R: 4 groups of rows, each row roughly a mix of its group's hidden directions
R (128 x 10)
[[ -5 -17  -6  -1  -3   4  19   0  10 -36]
 [-10 -26   0  14  17  -5 -15  -6 -23   7]
 [ 18  24   1 -12   6   5   2 -21  17  17]
 [ 12  21   1   7  -3   3  16  28 -20   6]
 [ -5 -29  -9   5  13   3 -29  -2 -10   2]
 [  4  19  -4 -25   7   3  13  -3  29   3]
 [-24   9  -5 -14  13 -16 -23   3  -1  16]
 [ -6  -6   0  16 -20  -1  17   4 -24 -22]
 [  6  32  24  -8   2 -17  13   2   0   5]
 [ 32   5   7   1 -11  -5  -3 -13  12  23]
 [ -3   8 -26   5  -2  -3  35 -10   4  -3]
 [  1  28  22  19 -13   3   3 -13   2  12]
 [  9 -25 -10  20   8   3  -3 -14 -20  15]
 [ -5  -7   8 -13 -15   6 -26  -5 -22  18]
 [-20   5   0 -14 -11   3   2  29  21   9]
 [ -7 -25   4   9 -15  10 -20 -15 -18  -6]
 [ -5  13  -4 -37  -2 -15 -13  -8  -4   8]
 [ 20  -4  -1 -14  13  22   9  -1 -27   4]
 [-21  -2   3 -13  20   2  -3   2  31   9]
 [ -9 -35   2 -13   6  -7  15  13 -12   6]
 [ 16  13  -7  15   6  26  11   6 -14 -17]
 [ -2 -12  13  10 -23  21  20   8  15   4]
 [-11 -10  -4   9  12 -18 -26  -9 -22   8]
 [-12   1 -20  16   0 -27 -12   7 -19   8]
 [ 10  12  10 -36   2   5  12  11  11   7]
 [ 11  -2  -8  26  11   0  20  -2  13 -23]
 [ 16   5   4  22  13   3  19   8  26   7]
 [ -7  17 -10  17  24 -18   9   8  -3 -18]
 [-24  11 -24  19  -7  -4   5   6 -19   0]
 [  6 -16   0 -11 -23 -10  -7 -29  10  -4]
 [  7  -8  -2  15 -16  -2 -28 -20  -9  15]
 [-14  21  -8 -10  26  15 -16   9  -3   8]
 [  4  10 -13 -27  10 -15   9 -16 -21  -1]
 [ 13  20  12   0  20  -3 -18 -20 -12  11]
 [ -4   5  14 -10 -34   8 -15  17   7   3]
 [ -9  -6  -4   9  15  14 -23 -26   7  15]
 [ -6 -10   4  24 -21  -2   5   0 -26 -16]
 [-15  21  -6  26 -18   5  15   5  -9   9]
 [ 24 -18  26   0   3 -16  -1 -15   7  -2]
 [ 10 -23  11   1  33  -2   1  -8  -1 -13]
 [-13   0  29  11  20  21   1   3  -2  11]
 [ 11   1   0  14 -14 -18  31 -16  -4  -7]
 [  3  12 -15  20 -25  20  -4 -11  11  -3]
 [-19  14  -3 -18  25   9   3  12  19   4]
 [ -7  14   3 -33   0  -6   1  23  -1  13]
 [ 19  -6  -7  13  -7  16  13  21 -23   2]
 [ 13  12  -4   0  25   9  17  -5 -11 -25]
 [  7   4  -5  11 -10 -23   5  11 -32  -8]
 [-10 -18  25   6  10  12  23   2  -8  12]
 [  5 -11  15  -7 -11 -29 -18   8 -17  -8]
 [  1   0 -25  17  -8  22  -9  -7  -5  23]
 [  3 -20   1   8 -11  27  13  -1  22 -11]
 [ -8  -4  10   3  35   6  -9  22  -7   6]
 [  4   5  17 -15 -25 -16  -5   6 -11 -21]
 [ 12  11  -3 -12 -17  -5  31  16   5 -11]
 [ -2  -1   8 -23  -1  30  -4  18   6  16]
 [ -8   2 -36  -6   1  -6 -11  14   2 -19]
 [-12   1   1  38  -9 -15  -9  -7  -9  -4]
 [-10 -15 -13   4  16 -25  -2 -21  -1  16]
 [ -2   5 -21 -23 -28   3   9  11   2   9]
 [ 18  -7   4 -10 -30  -2  26   0   3  -4]
 [  3  26  28   0  -8   8 -14   3  16  -6]
 [-14   9 -11  15  25  -4 -23 -17  -6  -5]
 [-16  -9   7  15 -27  -2   7  12  -4 -23]
 [  2   5   8 -10 -16  -6  10 -25  25 -16]
 [ 14 -20  17  -1   7  20  -1  -4  26 -11]
 [ -8   6  -5 -28 -14  10 -13  -5 -25  -6]
 [-10  13 -10  15  23  -9  -7 -24   5 -17]
 [  3   0 -33 -24   7  -7 -13   8  -3  -9]
 [-14  -1   6 -30 -27 -10  -2   3  -7  11]
 [ 24  -1  -8   1 -14   4  20 -22 -13 -15]
 [ -2  -9 -28 -27  11  -3 -14  13  -6  -3]
 [ -2 -19 -11 -23  28  -7  -3   9 -13  -3]
 [ 17  20   9 -16   5  14 -17  -3  23  -3]
 [ -3   3  -4  -7  21 -35  -3  10 -12 -11]
 [ 13  27  14 -19 -22   2  10   2  -1   8]
 [-21 -26  10   3 -20 -20  -7   1  -7   6]
 [-12  -4 -10  17 -18   5  34   2  -4  -5]
 [-13 -16 -18  18  20   9  -1 -11  21  -4]
 [ -5  20  -2 -14   4  33   6  16 -10  -1]
 [ 10  15  -8  -1   1   0  29  28  -1 -12]
 [-12  27  -7  16  18   7  -8   4  12 -18]
 [-12   2  -3 -34  -5  -4 -22 -14  -8   3]
 [ -1 -17   2  11  17  27  -5   3   9  24]
 [-18  14  -5  -4   2 -25 -24   4 -17  -6]
 [ -2 -37 -10  11   6 -16  -8  -2 -10  -8]
 [ -2   9 -33  -8  -7  -6   5  12   9 -22]
 [  3  -9   7 -25 -14   9  17  18  21   0]
 [ 16  12 -17   2  -5  -3  12   1 -32 -15]
 [ -2  35  -1  19  14  -2  -3  -4   4  17]
 [ -4  -2  -1  -2 -25 -30  12  19   5   0]
 [-10  20   1  -8 -27 -18  -2  12  12 -15]
 [  2 -16  14 -28 -18  15  -4   8  15  -7]
 [-10 -16 -29   5  10  -5  11   5 -16  20]
 [ -9  -6  17  21 -19   5  -5   8 -14 -25]
 [-16   7   1  27 -13 -21  -6  12 -17   3]
 [ 29  24  -1   0  -5 -13  16  10  -2  11]
 [-16   4  17  19 -18  18  18   3   0  14]
 [  7 -24  11  13 -19 -16 -15 -14  -3  13]
 [  4 -17  10   0  18  22   8 -15  21  12]
 [ -4  23  -4  11  15 -13  14  17 -15 -19]
 [  0  19 -14   9  30 -17  -3   2  -6  15]
 [-12  -6 -11   7  17  -6  15  -5  20 -28]
 [  7 -15  -7  12 -17 -20   4 -16 -11 -23]
 [  0  26   0 -21  18  11  -5  13   4  19]
 [  3 -34  -6  -3 -16 -19  -4 -16  -3  -1]
 [  1  13  -6   8  -3 -18  23  23 -18 -12]
 [  1  -2   2  20 -32 -21 -13  -6   1   5]
 [ -4  -5  14  18  22  10 -23   7  -5 -20]
 [  6 -13  -9 -32  -3   9   5  -2  13  22]
 [-15   0  -8  20  -4 -27   3  -3  21 -16]
 [  1  14   4 -19  24 -11   7  -3 -25  13]
 [-13   0  -4   3  20  20 -16 -14  16  19]
 [ 13 -16  18  -1  -7  31   6  12   8   9]
 [  2  10  11 -23  -6  25   3  23  -9  10]
 [ 15  -8 -13 -15   9 -16  -3 -11 -17  26]
 [  7  -2   1  28  13 -10  21  10  20  -4]
 [ -2  -5  10  -1 -30  24  20   9   4   1]
 [ 21   5  -8 -14 -15  18  -4 -26  -4 -13]
 [-22  -2   9 -21  -1 -14 -16   9  -4  24]
 [  8  -8  23 -12 -29 -12   7   2   7 -16]
 [  2  12 -17  16   7 -28   3 -19   2  14]
 [-13  -2 -12  35  -8 -16   6  -6 -14  -3]
 [  7  32   4  16  13  -1  -9 -13   4  17]
 [-13 -17  -8  18   8  15 -28  -5 -11   7]
 [  5   6 -19 -24  26   7  12  -5 -15  -2]
 [ -3  -1  -2   6 -15  13  15 -18  29 -16]
 [  9   4 -26  12  20  17   8  -4 -19  10]]

the one row of each list that fits no group (the others fit one group, some only roughly)
    j_161: [-12  -7   4  13 -17  30   8  14 -16  -1]
    j_744: [ -4  17  25   3 -26  17 -12   7   0  -6]
    j_232: [ 12   1   5   1 -30  17   0  -1 -27  -2]
    j_255: [  8  -5  12  11  18   6 -22  -4  10  29]
    j_111: [  8  14   7  -3   4 -10  17  -4  11 -36]
    j_34: [-10  16  -1  -3  23 -13 -16  11  22  12]
    j_901: [-16 -10   2   5  -3   6 -22   2 -34  -1]
    j_610: [-13  -2   9  23  13  17   3 -15   8  24]
    j_274: [  3  -2  11  -5  10   6 -24 -26 -22 -10]
    j_110: [  6   7   0  16 -23  20  21 -14  14  -3]
    j_853: [  7   7  23 -12 -16 -28  -5   5  -1  16]
    j_127: [ -2  11  -9  -6  10  26  -8  -2 -22 -24]
	j_610
    j_297: [-29  -7   7   8   1  -6   2  30 -14   6]
    j_537: [  5  21   0  16  16  27   2  -4 -16  10]
    j_516: [  5 -11  -7  22  13   7 -14  15 -26   9]
    j_166: [-6 18  5 -8  7  7 20 19 -6 27]
    j_667: [ -9  14 -20   2 -16   3 -15  19 -18  16]
    j_579: [ 16   6   1 -23 -23  -2 -10 -21 -10  10]
    j_206: [-12  17  15  10 -22  14  -1  16 -15  13]
    j_14: [ 21   9   6   0  12 -12  25 -13   8 -20]
    j_260: [-23   4 -13 -15  16 -20  -9   5 -18  -8]
    j_414: [ -2   8   4  -4  20 -24 -18   7  -5  25]
    j_293: [-11   5 -10 -35   4  -7   0  -3  -3  23]
    j_322: [-10 -18  17  12   3  27 -11  -7  -7  17]
    j_348: [-10  -7   3   9   7  15 -24   3 -31   1]
	j_166
    j_932: [-21   8  14  11  27  13  -3  18  -1  -5]
    j_224: [-14  15 -19   3 -13  17  -9 -14  18  16]
    j_302: [ -2  -1  -4  -4  -3  37  13  -4 -10  20]
    j_984: [ 18  -9  29   1   5  18  -2 -20   4  12]
    j_108: [-16 -27 -23  10  16   8  -6   1  -6  11]
    j_790: [-18 -11 -17 -10  -3  -5 -18 -18 -21  13]
    j_720: [  8  23   2  -9 -12 -14   8  22 -17  16]
    j_728: [-24   2  -9  22 -23 -17   6  11  -1   0]
    j_499: [-20  13  -2 -14  22  -2 -27 -10  -3   1]
    j_118: [  5  15 -22   6   2  19  17 -23 -14   0]
	j_790
    j_3: [-20  16  21   2  -1  10  12  25  10   6]
    j_924: [  6  -6   4  13  21 -27  15 -10 -15 -12]
    j_926: [ -7 -13  -5 -23 -23  -5   5   4  24  13]
    j_948: [ 22   1  13  -2 -13   3  21   4 -15 -24]
    j_845: [ 19  -7  25   7 -22  -9   8 -13 -14   9]
    j_86: [ -9  -7  19  -6 -22 -14   9  11  16  22]
    j_308: [  3 -14   4 -12  11 -31  -8   8  11 -20]
    j_369: [ -4 -21   4   1 -16   0 -20 -15   6  28]
    j_920: [  4   0  24  23  -3   2 -23 -16  -6  12]
    j_374: [  1 -22   3  -1 -23  -5 -14 -13   3  27]
    j_282: [-17 -13  -8   3  12  -6 -22 -18 -12 -20]
    j_448: [  7 -41   0  -7  13  -6  -2  -4  -8  -6]
    j_273: [-12  -8 -19  29   3  17   9 -10 -14  -5]
    j_827: [ -5   0  -3 -19  16  11 -13 -19  27   4]
    j_398: [ -1  -1  12  -8  37   4 -15  10   7 -12]
	j_845
    j_998: [  3 -11 -24  14  28  -1   0 -18   0  10]
    j_434: [  4  -4   4 -25   3  13  25  14  18 -11]
    j_84: [ -2 -24   6  22  10 -16  15   1  19  -8]
    j_807: [ 13 -16 -15   8  -4   7  -4  -2 -31  19]
    j_446: [  4  12  -4   7  15 -33 -19  -3  -2  14]
    j_410: [ 22   5  27  -7  -6   3  16 -18   7  13]
    j_598: [ -1  19   1  -4  -2 -10  28  18  12 -20]
    j_798: [ -8  -2  15 -37  -9 -16  -6   2  -2   6]
    j_349: [-10  17  -8   2   6   3   2  36  15   9]
    j_283: [ 11 -18   1 -13  15  35   2  -4   2  -9]
    j_304: [-21  15 -10  20   5 -10 -19  21   4  -1]
    j_72: [  3  29  -2  -5 -12 -27  -2  11 -12  -9]
    j_126: [ -4  21  13  -8   3 -19 -12   8  29   1]
	j_72
    j_276: [-10  19 -11  25 -14   0 -17 -12 -14   7]
    j_289: [-13 -24 -12 -10 -18 -17  12  11 -10  10]
    j_5: [ 14 -15  22  -8  -9  -4 -14  -2 -15 -25]
    j_65: [ -5  -5  -2 -32  -7 -20   2 -10 -10  20]
    j_780: [-13 -23  22  19   2   8 -10   5  -8 -17]
    j_994: [ 0 -9  6 13 12 -2  8 -8 39  0]
    j_271: [ 17  11 -13 -11  14 -25 -11 -19   8  -5]
    j_314: [ -9  10   7   2   1 -13 -22 -30   1 -17]
    j_474: [  4 -18  -6   8  25 -13 -12   0   4 -26]
    j_931: [ 19   2  17 -10  30  -1  15 -13  -4  -5]
	j_780
    j_501: [-12   2 -13 -14 -11 -16  19   0  -6 -29]
    j_967: [ 15  -3   8  23  -6  25   3  20  -7 -10]
    j_460: [ 13   0  19 -26 -22  10  -3   3 -15  -7]
    j_983: [  3  18  -1  27 -15 -13  12 -15 -15   2]
    j_614: [  2   2  16  -1  -9 -10  -5  22 -15  30]
    j_275: [-27 -11   8  14   1   3   2  27 -16   2]
    j_527: [  7   2  18  17  -2   7  -1   2 -12 -36]
    j_583: [ -6  -1 -10  -6 -17   7  24  13 -29   1]
    j_116: [-12 -11  -2  19 -10  27   7   7 -24   0]
    j_323: [  2  11  -4 -25 -16  -2  -3  -9  32   1]
    j_912: [ -3  20   0 -21  19   0 -24  14  -2  10]
    j_226: [ 34  15  -4  11   9   6   8 -10  16   2]
    j_995: [ 16  21   5   2 -16   5  24 -10  17 -13]
    j_317: [-19   8 -16  -2  -8  -3   9  12  11  32]
	j_323
    j_645: [-19  17  -9  26 -21   9  -6  12   6   3]
    j_574: [-14  19 -27 -10  12  -5 -13  -4 -10  17]
    j_601: [-10 -13  -8 -13   2 -26  11  25   7 -14]
    j_245: [ 31   6  -7  13 -11  12   4 -16 -12 -15]
    j_339: [-16   0  -8  15  -8  30  10   6  18 -14]
    j_950: [ 24  -8  -1 -17 -16  -5  -5 -23  -7  16]
    j_550: [ -5 -10  -5 -18  19  11   9  30  -3 -12]
    j_491: [  2  -5  15 -20 -11 -10   4  16   9 -30]
    j_286: [-30   5   0  -7  16 -14  -1  25  -9   2]
    j_636: [ 12  19 -16  -4  14  -5   6  -9  -7  30]
    j_25: [ -1 -17  20   2  -8  10 -24   8 -25   3]
    j_571: [-12  13   2 -18  17 -14   2  14  24  16]
    j_442: [-13  35   1 -10  -4   4  13  13 -14  -7]
    j_528: [ 17  29   3 -25  15   0  -8  -8   4   4]
    j_618: [  4  17  10   9   1   3  -1  14 -38   2]
	j_442
    j_754: [-19   1 -16 -22  -3   0  21  22  -5   6]
    j_857: [  3  -2 -16 -28  21  -8  10   4  20   4]
    j_560: [ 15 -20   3   9   1   9   6   6  12 -33]
    j_860: [  5   4 -27  -8   3  31   7 -14  -4   4]
    j_113: [  7  30   2  -6  12  -8  12  13 -23   8]
    j_46: [-18  15   2  18 -14  -6 -23  -2  16 -13]
    j_785: [ 0 13 -9 -8 -9 13 17 -8 33  8]
    j_989: [ 14  13 -18 -15  -8 -14  15   2  15 -21]
    j_701: [  3 -38   7  -2   0  20   2   6  13  -6]
    j_963: [ 11   7   0 -31  10  -5   6  16  18 -14]
	j_560
